In the data rows, zero lies at 4.5, halfway between 4 and 5.
Each row has a hidden score. How much does it go up from the first row of each pair to the second? 15 means little or no change, 30 a big rise and 0 a big fall. The score is a weighted sum of the row's numbers plus the product of two more (or one squared), each taken from its middle value.
[4,5,5,3,5,3,4,6,4,3,5,4,4,4,6,5,6,3,5,5,6,5,4]
[3,3,6,8,5,6,5,5,5,3,7,5,6,5,6,4,3,6,6,5,4,7,5]: 18
[4,4,5,6,5,5,6,4,5,4,5,5,6,6,4,5,4,4,5,4,4,6,3]
[7,1,2,3,2,2,3,4,6,3,3,2,4,5,3,1,5,4,3,7,9,1,4]: 16
[5,4,3,2,4,2,6,2,6,5,3,3,4,3,3,3,4,3,3,8,6,2,3]
[3,7,6,3,6,4,7,7,5,4,3,5,5,5,6,5,6,4,4,4,6,5,2]: 11
[3,5,5,6,6,6,2,3,4,5,5,3,5,4,5,4,1,4,5,5,4,5,5]
[1,5,6,6,7,5,3,2,6,5,7,7,3,3,5,6,3,5,4,4,4,5,4]: 6
[8,2,4,3,2,3,5,4,5,3,4,4,4,4,3,2,7,4,1,6,7,2,4]
[5,5,3,5,6,6,5,4,9,4,2,7,5,6,6,7,3,5,4,3,4,5,4]: 17
[1,7,4,4,7,6,4,5,6,7,4,4,4,6,6,4,2,4,5,4,2,4,5]
[4,6,1,1,4,2,4,4,4,8,4,2,4,4,4,4,4,3,5,6,3,2,4]: 12
[5,3,5,1,5,0,4,6,4,3,4,3,2,5,4,5,9,5,5,5,8,3,8]
[4,5,5,2,4,2,3,3,3,5,5,0,6,3,4,4,5,4,4,5,5,3,3]: 15
[3,6,7,4,3,4,6,7,1,6,5,2,5,5,5,6,6,5,8,4,3,5,5]
[5,4,5,4,6,3,6,5,4,7,5,4,5,6,5,6,6,7,4,2,5,6,5]: 21
[4,5,7,7,6,6,4,3,9,4,6,2,4,8,4,4,2,6,5,5,4,7,6]
[0,4,6,5,6,6,4,4,1,2,5,4,6,5,4,6,3,5,6,4,4,6,6]: 1
[6,6,8,7,5,7,9,5,1,4,5,3,5,6,3,4,5,4,7,2,1,6,9]
[5,5,6,4,3,4,5,6,3,6,3,4,5,5,5,5,7,5,4,3,4,4,4]: 4
[6,4,4,3,2,2,4,5,4,4,4,5,4,6,5,5,5,6,3,5,6,4,4]
[5,4,4,5,6,5,4,4,5,5,6,4,3,3,5,6,3,6,3,4,5,6,5]: 15
[2,6,6,5,4,6,8,2,4,5,5,5,6,5,4,4,3,4,5,3,3,5,4]
[5,4,6,5,4,2,9,5,4,6,5,6,4,3,4,5,4,5,5,4,5,5,5]: 17
[4,3,5,7,2,7,4,7,4,6,3,5,4,4,4,6,4,4,9,3,2,6,5]
[6,1,2,4,1,3,5,5,6,4,3,3,3,2,3,0,8,3,6,7,6,2,2]: 14
[4,6,7,6,5,6,5,5,6,5,4,8,4,3,5,5,4,4,5,4,3,6,4]
[3,3,6,7,8,8,4,3,5,5,6,6,5,3,5,6,2,4,5,7,4,6,5]: 17
[3,4,7,7,5,6,6,5,5,3,6,6,6,5,5,6,3,5,4,4,5,7,4]
[4,7,2,5,6,4,5,5,6,4,4,5,4,4,6,5,3,3,4,6,5,5,4]: 23
[4,6,5,5,7,6,4,3,3,5,7,5,6,2,5,5,3,5,5,6,4,6,6]
[6,5,6,8,4,6,7,2,3,3,5,6,7,5,5,4,3,3,5,5,3,6,9]: 20
[3,4,6,6,5,7,4,6,3,4,3,6,5,6,5,5,3,6,6,4,2,7,6]
[6,4,4,7,5,4,6,5,4,2,3,6,4,6,5,6,4,5,5,3,5,7,5]: 12
[4,5,4,2,4,4,2,5,5,8,6,6,3,4,5,6,5,5,5,3,3,2,3]
[5,4,3,2,4,3,3,5,6,6,3,5,3,3,5,5,7,5,5,2,4,3,4]: 14
[6,4,2,3,4,2,5,6,4,5,3,2,5,3,5,4,7,3,6,9,6,3,1]
[5,4,2,2,4,3,3,4,3,4,4,2,6,6,3,1,7,4,3,7,6,1,6]: 15
[5,6,1,5,5,4,6,7,6,1,3,4,5,3,5,5,4,4,3,6,5,5,5]
[7,4,4,7,4,5,4,5,4,1,4,4,6,8,5,5,6,5,5,4,5,7,6]: 4
[3,3,7,3,1,5,3,4,2,9,4,5,3,3,3,2,5,4,7,1,0,2,4]
[3,7,4,6,7,7,4,5,6,4,6,6,5,4,6,7,3,5,3,6,5,7,3]: 9
[4,5,4,6,6,6,5,3,2,5,6,5,5,5,4,2,3,5,4,5,4,6,6]
[4,5,3,5,6,4,4,5,5,4,4,4,5,5,4,7,2,6,4,5,7,5,3]: 14
[5,4,3,3,4,2,5,4,6,5,4,2,5,2,4,2,5,4,4,7,6,2,3]
[6,2,1,1,2,2,2,3,6,5,2,4,3,5,4,2,6,5,2,5,6,1,4]: 16
[6,5,1,2,3,3,4,6,3,6,3,3,4,4,4,3,7,4,5,6,5,4,5]
[5,4,5,7,6,4,7,5,4,3,4,5,3,4,4,6,4,4,5,4,4,6,5]: 16
[3,6,6,6,7,5,4,4,4,4,5,5,4,7,5,7,2,5,6,7,4,5,5]
[5,3,3,4,3,5,2,4,8,3,4,6,4,6,3,2,5,4,2,5,5,2,2]: 17
[4,2,4,1,3,3,5,4,5,5,3,3,5,3,4,2,5,3,4,7,7,2,3]
[4,5,5,5,4,4,6,5,3,4,3,4,5,5,4,4,6,5,5,5,6,5,0]: 13
[6,4,2,2,3,0,5,4,3,3,4,4,6,8,5,3,5,3,4,7,6,3,3]
[6,2,3,3,3,4,4,6,6,4,3,4,3,1,3,2,6,3,3,5,7,2,3]: 12
[5,5,4,5,6,5,0,3,2,3,6,5,7,9,3,5,3,5,3,6,4,5,6]
[6,3,2,1,2,1,6,6,5,5,3,3,3,3,5,4,8,5,5,5,6,1,4]: 4
[4,5,3,5,5,4,5,4,4,3,5,4,5,4,5,7,4,7,5,4,4,5,4]
[3,2,5,5,4,4,3,5,5,6,4,6,3,6,4,6,4,6,2,3,4,4,4]: 22
[3,5,5,6,4,7,6,7,2,6,3,4,5,4,3,4,6,5,7,3,4,6,6]
[3,6,7,5,4,7,5,4,2,8,5,3,7,4,4,2,5,6,5,4,2,6,4]: 15
[4,4,5,5,7,7,3,4,5,5,5,5,5,5,4,7,3,6,5,2,5,6,7]
[5,6,6,5,7,6,3,3,4,4,5,5,4,4,6,7,3,5,4,4,5,6,5]: 9
[5,5,3,6,7,5,5,5,6,3,5,7,4,5,5,6,3,4,2,4,5,5,4]
[4,5,5,4,6,5,3,5,5,4,5,5,5,5,5,6,5,5,4,4,4,6,5]: 18
[3,4,7,7,5,6,3,4,6,5,8,6,3,3,5,6,5,5,4,2,3,5,6]
[1,5,8,6,5,8,1,5,4,6,8,5,3,1,4,5,3,6,5,4,2,6,8]: 21
[2,5,4,5,8,6,4,5,5,4,6,4,4,2,6,6,3,3,3,6,4,4,5]
[5,4,6,8,7,5,8,4,3,3,6,4,6,5,6,5,3,3,5,6,5,7,5]: 15
[6,3,3,3,2,3,6,5,8,6,4,4,2,1,4,3,6,3,4,5,6,2,3]
[4,6,6,5,7,4,4,3,4,4,6,4,3,4,6,7,3,5,6,5,3,6,7]: 15
[7,5,1,3,4,3,5,4,4,6,4,3,5,5,3,1,7,3,3,8,6,1,2]
[6,8,4,5,6,5,9,4,4,3,4,4,6,9,6,4,2,4,3,6,3,5,5]: 25
[5,6,6,7,4,5,4,4,4,6,6,5,2,4,5,6,5,6,5,3,4,5,5]
[4,5,5,2,4,3,3,4,5,6,5,4,4,2,5,4,6,5,4,6,6,3,5]: 13
[6,2,3,2,3,3,5,6,8,5,3,5,2,4,3,3,7,2,3,4,7,1,3]
[5,5,2,2,4,4,2,4,6,7,4,3,5,4,4,4,6,3,4,5,4,3,3]: 16
[5,3,4,5,5,5,7,7,6,4,7,5,4,4,4,5,6,4,5,3,6,4,7]
[2,5,6,3,4,4,5,5,4,7,5,5,3,3,5,6,6,3,5,3,4,5,4]: 14
[5,6,3,5,7,4,6,5,6,5,8,5,4,3,6,7,4,4,2,6,6,6,7]
[4,5,3,1,1,3,3,6,3,8,3,2,3,4,5,3,6,3,7,3,3,2,2]: 11
[6,6,5,5,4,6,5,4,5,4,3,5,5,4,4,5,3,5,5,4,4,6,6]
[5,2,6,4,2,4,5,3,5,4,5,5,4,6,4,3,6,3,4,4,5,3,5]: 13
[5,5,5,6,6,6,6,5,5,1,4,7,5,7,6,5,4,6,5,4,6,6,4]
[5,4,4,6,6,6,4,3,4,2,6,4,5,4,6,6,2,5,4,5,4,7,5]: 19
[4,3,5,7,6,6,5,4,4,4,6,6,3,5,4,5,1,5,6,5,4,4,4]
[5,8,3,4,7,5,5,5,5,5,5,5,6,3,6,6,3,4,3,5,4,5,5]: 15
[6,4,2,4,5,5,4,5,7,4,5,7,3,6,5,6,6,5,5,2,4,5,4]
[6,3,5,4,4,3,5,5,6,2,3,2,5,3,3,2,6,3,5,6,6,3,4]: 11
[3,5,7,6,6,5,5,6,7,4,6,5,3,4,5,7,6,4,6,3,5,7,5]
[5,6,4,6,6,5,4,3,3,4,4,3,7,5,4,5,4,3,5,5,3,6,3]: 16
[3,6,3,7,7,6,6,2,6,4,5,5,6,0,5,6,1,4,5,5,3,6,4]
[6,2,3,2,6,0,5,6,7,1,6,4,4,4,5,6,8,4,3,5,9,1,5]: 9
[5,5,3,3,5,5,4,4,5,4,7,5,4,5,6,3,5,6,3,5,6,3,7]
[5,5,2,4,5,3,3,6,5,4,3,4,5,5,4,4,5,5,2,6,7,4,4]: 18
[5,6,4,5,6,3,7,6,5,2,3,5,3,8,5,6,5,5,3,4,7,5,3]
[3,5,7,4,6,4,6,4,4,5,7,4,7,3,6,5,6,4,5,4,5,5,4]: 13
[3,6,7,5,5,6,5,4,0,6,5,3,5,5,3,3,5,5,6,5,1,6,7]
[2,4,8,5,5,6,6,4,4,6,7,5,4,4,5,6,3,4,6,3,2,6,6]: 13
[4,6,4,7,7,6,4,4,6,2,5,6,6,4,6,7,2,4,4,4,2,6,5]
[5,3,3,3,1,5,3,7,5,8,0,7,2,4,4,3,5,5,5,0,2,2,2]: 22
[7,5,2,5,5,4,4,4,5,1,3,5,6,7,4,4,4,5,3,7,7,6,4]
[6,2,4,3,2,3,5,3,5,4,4,2,5,2,3,3,6,3,4,7,5,1,5]: 13
[4,4,4,3,4,2,2,5,5,4,5,3,5,3,5,5,6,4,4,5,7,3,5]
[2,4,6,6,6,6,4,4,3,4,8,6,4,5,5,5,4,5,5,4,4,6,9]: 15
[3,6,4,3,4,5,3,5,5,8,3,7,4,6,4,5,4,6,5,1,4,3,5]
[5,2,4,2,2,4,4,2,4,5,5,3,6,5,3,2,5,4,4,4,5,2,4]: 14
[2,7,6,2,4,5,3,2,0,9,4,3,6,8,3,2,4,3,4,1,0,2,8]
[4,5,2,6,7,4,5,4,8,6,4,8,5,4,5,5,1,5,3,5,5,5,4]: 17
[5,3,2,2,3,3,4,4,6,4,2,4,4,5,5,3,6,3,3,4,6,2,1]
[6,5,4,5,5,4,5,5,5,5,3,9,6,5,5,5,5,5,4,4,6,5,4]: 23
[4,4,6,7,7,5,6,4,3,3,5,4,5,4,4,6,2,7,5,4,4,7,5]
[6,5,6,2,3,2,7,4,2,4,3,2,7,9,4,3,7,2,4,4,5,3,4]: 11
[4,5,5,4,6,4,5,6,3,3,5,4,5,4,5,6,6,6,5,3,5,6,5]
[3,4,8,6,5,6,4,3,3,3,7,6,5,4,5,7,3,5,5,5,4,7,6]: 15
[6,6,0,2,5,1,5,7,5,2,2,4,3,9,6,3,7,3,3,8,8,3,5]
[3,7,6,5,7,7,5,4,6,5,5,4,5,3,6,8,3,4,5,3,4,7,5]: 15
[2,5,5,3,5,4,4,4,4,5,6,3,6,5,4,4,5,3,3,4,5,5,1]
[3,6,8,7,6,7,4,5,4,4,8,7,6,2,5,6,2,4,5,6,3,8,4]: 16
[3,5,4,2,5,4,3,6,5,5,3,5,4,5,5,5,5,4,5,5,5,4,5]
[8,2,6,5,5,3,4,5,7,3,5,3,5,4,4,4,4,4,2,6,7,4,3]: 17
[5,4,6,6,5,5,5,5,5,5,7,5,5,3,4,6,5,5,4,6,5,5,4]
[4,4,6,5,3,6,5,3,2,6,5,3,4,3,5,5,4,4,8,5,3,6,5]: 18
[5,4,6,6,4,5,6,3,3,5,8,5,5,7,5,5,3,5,4,3,4,5,4]
[5,4,4,5,5,6,6,4,9,3,3,5,6,3,4,3,4,4,3,6,5,4,3]: 17
[4,6,5,4,4,4,4,6,5,5,5,4,4,5,5,6,6,5,5,3,6,6,3]
[9,3,3,3,4,2,4,5,3,6,7,3,3,3,3,3,6,4,5,8,5,3,3]: 21
[4,5,3,5,6,4,7,3,6,3,3,7,6,4,4,3,3,3,3,7,6,5,2]
[5,4,4,6,5,6,4,4,4,3,5,6,5,5,5,6,2,4,4,5,3,6,6]: 18
[5,6,4,3,5,3,7,5,5,5,4,4,5,5,5,3,4,5,3,7,7,4,3]
[4,6,6,7,6,8,5,3,7,3,6,8,5,3,5,7,2,5,3,4,5,6,7]: 12
[6,3,2,4,3,3,4,5,6,3,2,7,3,4,4,2,4,5,3,6,7,3,3]
[2,5,7,7,6,7,3,4,5,5,7,6,3,3,5,5,1,6,3,5,4,7,6]: 18
[6,4,5,8,5,5,8,6,5,1,4,6,6,3,5,5,4,4,5,3,4,5,4]
[5,0,4,3,0,3,5,4,4,7,5,3,2,3,3,2,6,4,7,3,3,1,2]: 18
[4,4,6,5,3,6,2,5,3,6,5,3,4,3,3,5,4,7,6,4,3,5,8]
[3,5,6,4,4,3,5,7,5,6,5,4,3,0,5,6,7,5,5,3,4,5,3]: 12
[4,6,3,6,7,4,5,2,5,4,4,6,6,5,6,5,1,4,4,6,6,5,5]
[6,6,6,6,7,5,5,4,3,3,6,5,4,5,5,6,4,4,5,2,4,6,5]: 15
[3,4,5,4,4,4,5,5,4,5,5,4,4,4,5,4,5,5,5,5,4,4,3]
[6,4,5,5,6,4,8,4,5,3,4,7,5,5,3,5,5,3,4,4,5,5,2]: 22
[5,4,4,3,3,2,2,5,5,5,5,3,4,5,5,5,7,4,4,5,6,2,4]
[5,5,7,7,7,5,4,5,4,4,5,3,5,4,5,5,4,3,5,5,5,6,5]: 24
[5,5,2,2,6,3,5,3,5,7,5,4,3,4,5,3,4,4,3,6,4,3,3]
[5,4,4,3,4,4,4,3,5,6,4,4,5,3,3,2,5,4,3,4,6,2,3]: 13
[3,7,5,6,8,6,6,5,5,4,4,5,6,5,6,7,2,5,5,6,5,7,6]
[3,5,4,7,7,6,3,3,6,5,5,7,5,4,5,7,1,5,3,4,5,6,5]: 14
[3,7,3,3,7,3,4,4,5,5,5,4,6,4,6,6,4,5,4,5,4,4,4]
[4,8,6,5,5,5,5,2,0,7,2,3,8,6,3,3,6,5,5,5,2,6,5]: 15
[3,4,5,4,1,6,6,5,2,8,3,3,3,5,3,2,6,5,7,0,0,4,3]
[5,4,6,7,6,5,4,7,6,4,7,6,5,4,4,6,4,6,5,5,3,7,4]: 18
[7,2,4,5,3,3,5,6,8,1,4,6,4,3,6,3,6,4,3,6,9,4,5]
[4,5,5,4,6,5,4,4,4,4,6,6,3,6,5,7,5,4,6,2,4,5,6]: 16
[4,5,6,4,5,4,3,5,5,4,6,5,4,4,4,6,6,6,3,1,5,5,5]
[7,2,3,3,2,3,1,4,7,7,6,4,2,4,3,3,5,5,4,5,6,2,4]: 19
[3,3,6,6,3,6,7,5,2,6,3,4,5,7,4,5,5,4,7,2,2,5,4]
[5,2,5,1,1,2,4,6,6,5,3,2,0,4,3,0,8,3,5,4,5,1,3]: 19
[6,6,5,6,8,5,3,5,5,3,6,7,4,5,5,6,2,5,4,5,5,6,4]
[4,4,1,3,6,2,6,5,5,5,3,4,4,3,5,4,5,3,2,6,7,3,4]: 12
[6,3,2,3,2,4,6,3,8,5,3,5,3,2,5,2,4,3,2,6,5,2,1]
[3,4,5,6,4,7,3,4,4,6,5,5,4,3,5,3,2,5,5,5,3,5,5]: 18
[4,6,6,5,6,4,7,6,4,3,5,4,5,4,5,6,5,5,4,6,6,5,3]
[2,4,4,5,3,7,3,6,6,9,3,7,1,3,4,6,3,5,7,0,1,5,4]: 21
[6,3,2,2,2,2,4,5,4,5,3,2,2,3,4,3,7,1,4,6,6,2,5]
[5,6,3,6,5,4,5,3,4,4,5,4,8,7,5,4,2,4,3,8,6,6,4]: 13
[6,2,2,1,1,2,1,4,3,7,3,3,3,4,3,3,7,3,6,6,4,1,6]
[6,5,7,2,2,5,3,2,0,8,2,1,7,6,2,0,7,3,5,6,1,2,6]: 9
[3,6,3,7,7,5,7,3,7,4,4,8,5,3,5,5,2,4,4,6,5,5,4]
[6,6,1,2,3,3,4,4,4,4,4,3,5,5,5,2,5,3,2,8,6,2,4]: 20
[4,5,5,5,5,5,5,4,3,4,4,2,4,6,4,5,4,4,5,5,3,5,4]
[6,4,6,6,6,6,5,5,4,4,5,5,4,4,4,6,6,6,3,4,5,6,6]: 11
[7,8,1,5,6,3,5,6,4,3,2,5,5,5,5,5,5,5,3,4,6,4,4]
[4,2,3,2,1,4,3,6,4,8,3,3,2,3,3,1,8,5,7,5,4,2,5]: 19
[9,4,2,5,6,5,4,5,6,3,4,6,5,5,5,5,3,4,3,5,5,6,5]
[4,3,4,7,7,6,2,3,4,1,5,6,5,4,5,6,4,6,4,4,4,6,5]: 14
[4,6,6,5,5,6,6,6,1,9,4,2,6,6,4,4,4,5,6,3,1,6,4]
[3,3,7,6,3,6,4,5,1,6,7,5,3,3,4,3,5,7,8,3,3,6,4]: 16
[6,5,4,5,5,2,7,6,6,2,4,6,7,8,5,6,6,5,3,4,7,5,3]
[7,2,2,3,2,3,5,4,5,2,4,4,4,4,4,2,7,4,4,6,7,2,3]: 14
[4,4,6,6,3,6,6,1,6,4,7,7,3,4,5,6,2,4,4,2,3,5,4]
[3,5,4,3,4,3,2,2,6,5,4,5,3,8,4,4,5,5,4,5,5,3,3]: 20
[5,2,4,4,4,2,4,5,5,1,7,4,4,5,5,5,7,6,4,5,8,5,6]
[4,6,5,5,5,6,4,6,5,4,4,4,5,6,4,6,3,4,5,5,4,5,5]: 16
[5,4,6,5,4,5,6,4,4,4,4,5,5,5,5,5,5,4,6,4,4,5,5]
[7,3,1,3,4,3,4,5,9,3,3,5,4,5,6,5,5,3,2,4,8,3,4]: 15
[2,4,6,7,5,7,3,5,4,5,5,5,3,3,4,6,4,6,6,4,2,6,5]
[5,5,3,4,5,3,7,5,5,3,3,4,6,6,4,3,5,5,3,6,6,3,4]: 13
[5,3,5,7,5,8,6,3,4,4,2,6,4,5,4,2,2,4,5,5,3,5,4]
[3,5,5,3,3,4,4,3,4,7,4,2,5,4,4,3,6,4,5,6,3,3,3]: 13
[2,4,6,7,6,8,5,3,4,4,5,4,5,4,4,5,2,6,6,5,3,6,5]
[3,4,5,6,7,6,4,5,6,3,4,7,4,6,5,7,3,5,3,2,5,6,4]: 17
[3,4,6,3,4,4,3,6,5,6,4,6,3,3,5,5,6,5,6,2,4,5,4]
[6,2,5,4,1,4,5,7,5,5,4,4,4,5,3,3,7,5,6,6,5,4,5]: 13
[8,4,3,3,3,2,5,4,4,3,5,2,4,5,5,3,9,3,5,7,7,2,4]
[7,4,0,4,4,1,6,5,4,2,4,4,5,5,4,3,6,3,4,8,8,2,1]: 16
[4,6,5,3,4,5,5,7,3,8,4,3,5,4,7,5,5,5,6,3,4,5,7]
[6,3,4,3,4,2,6,5,3,4,5,2,5,5,5,4,5,4,5,6,6,4,3]: 16
[3,4,6,7,6,6,6,3,4,4,6,5,6,4,4,5,2,4,4,7,4,7,5]
[3,3,5,7,5,7,5,3,6,3,5,7,4,2,4,6,2,5,5,3,3,7,7]: 15
[7,6,2,2,4,1,4,3,3,4,5,4,5,7,5,3,6,3,3,6,6,3,4]
[5,4,4,4,4,3,4,5,7,4,5,5,4,2,5,5,6,3,3,5,6,4,4]: 15
[7,4,4,3,4,2,5,6,5,2,2,4,4,3,4,4,7,4,3,7,6,3,2]
[6,6,4,4,5,4,5,6,4,6,2,5,6,7,5,2,7,5,5,3,5,4,0]: 19
[4,3,6,6,5,5,4,4,3,2,6,6,5,4,3,5,4,6,5,6,4,6,7]
[5,4,6,6,5,5,6,4,3,3,5,5,4,6,5,6,3,6,5,4,5,6,6]: 11
[3,5,5,7,5,5,6,4,4,0,5,5,5,7,4,5,3,4,5,4,4,6,4]
[6,4,5,3,4,2,5,6,3,4,4,4,5,5,5,6,6,5,4,6,7,4,6]: 12
[3,5,6,6,6,8,3,4,3,4,5,5,4,4,6,6,5,5,4,3,3,6,6]
[3,4,8,5,4,6,2,3,3,4,6,5,3,6,5,6,3,5,5,3,3,6,7]: 19
[4,4,5,4,2,5,1,6,3,6,5,7,2,4,4,6,5,6,7,3,2,4,5]
[4,4,3,2,3,4,4,3,4,7,4,3,3,3,4,3,6,3,5,5,4,2,3]: 4
[6,5,3,2,5,2,4,5,4,5,2,3,5,5,5,4,6,4,3,7,6,4,4]
[5,6,3,2,4,2,3,3,4,6,5,3,0,5,5,4,6,0,3,7,6,2,3]: 17
[3,5,7,5,1,7,5,5,1,9,3,4,3,3,3,1,4,3,7,1,0,4,4]
[5,6,4,5,4,3,4,4,9,3,3,4,6,7,6,4,4,5,3,5,6,4,5]: 17
[3,6,5,4,6,4,4,5,4,6,6,4,4,4,6,7,6,4,5,4,5,4,7]
[4,7,0,3,7,5,4,4,6,7,2,5,6,7,6,4,3,4,2,4,5,4,3]: 17
[4,3,2,2,3,2,5,3,4,6,4,2,3,3,4,2,6,3,5,6,4,1,4]
[7,2,5,5,3,3,5,4,5,3,6,4,4,6,4,3,5,5,4,4,5,4,5]: 17
[3,5,6,2,3,4,2,6,3,8,4,3,3,3,5,4,5,6,6,3,3,3,2]
[6,4,5,5,2,5,5,6,2,4,3,4,5,4,4,4,6,6,6,3,3,5,6]: 15
[4,4,4,3,2,5,2,5,6,4,6,5,2,4,4,5,5,4,5,4,5,4,9]
[4,3,4,2,3,3,3,3,4,6,4,1,4,3,4,1,6,3,4,6,5,1,4]: 15
[3,3,7,3,4,3,4,6,6,5,5,5,4,2,5,3,6,4,4,5,5,3,4]
[2,4,7,6,3,6,3,3,4,7,6,4,2,4,4,4,3,4,7,4,2,6,6]: 22
[4,5,7,6,4,6,4,4,3,5,5,4,5,6,4,5,3,6,6,2,4,6,9]
[5,5,7,5,6,5,7,6,4,4,5,3,5,4,4,4,6,5,5,4,5,5,5]: 13
[3,7,7,5,4,7,6,4,0,6,5,3,7,7,4,3,4,4,5,5,2,5,7]
[4,3,5,7,6,5,4,3,6,3,7,5,5,6,6,6,2,6,4,6,6,2,6]: 10
[5,4,5,5,7,4,1,6,7,2,5,7,5,7,6,7,4,7,5,2,6,6,6]
[3,2,6,2,0,4,3,4,5,7,4,4,1,2,5,4,6,4,6,3,3,3,4]: 3
[3,4,3,3,4,3,5,2,4,5,5,2,4,2,4,4,7,3,4,6,4,2,3]
[7,4,5,5,6,3,6,5,5,2,4,4,5,7,5,5,5,5,4,4,6,5,3]: 19
[6,3,3,2,0,2,3,4,3,6,3,2,4,4,4,2,6,4,5,5,3,2,4]
[5,5,3,5,6,7,4,5,5,6,5,4,5,2,4,5,4,5,4,5,5,5,5]: 12
[8,4,2,2,5,2,6,6,8,0,3,4,4,6,5,3,8,5,2,4,9,3,6]
[4,6,3,4,5,5,4,6,4,6,4,6,7,3,5,5,3,4,3,5,4,4,5]: 14
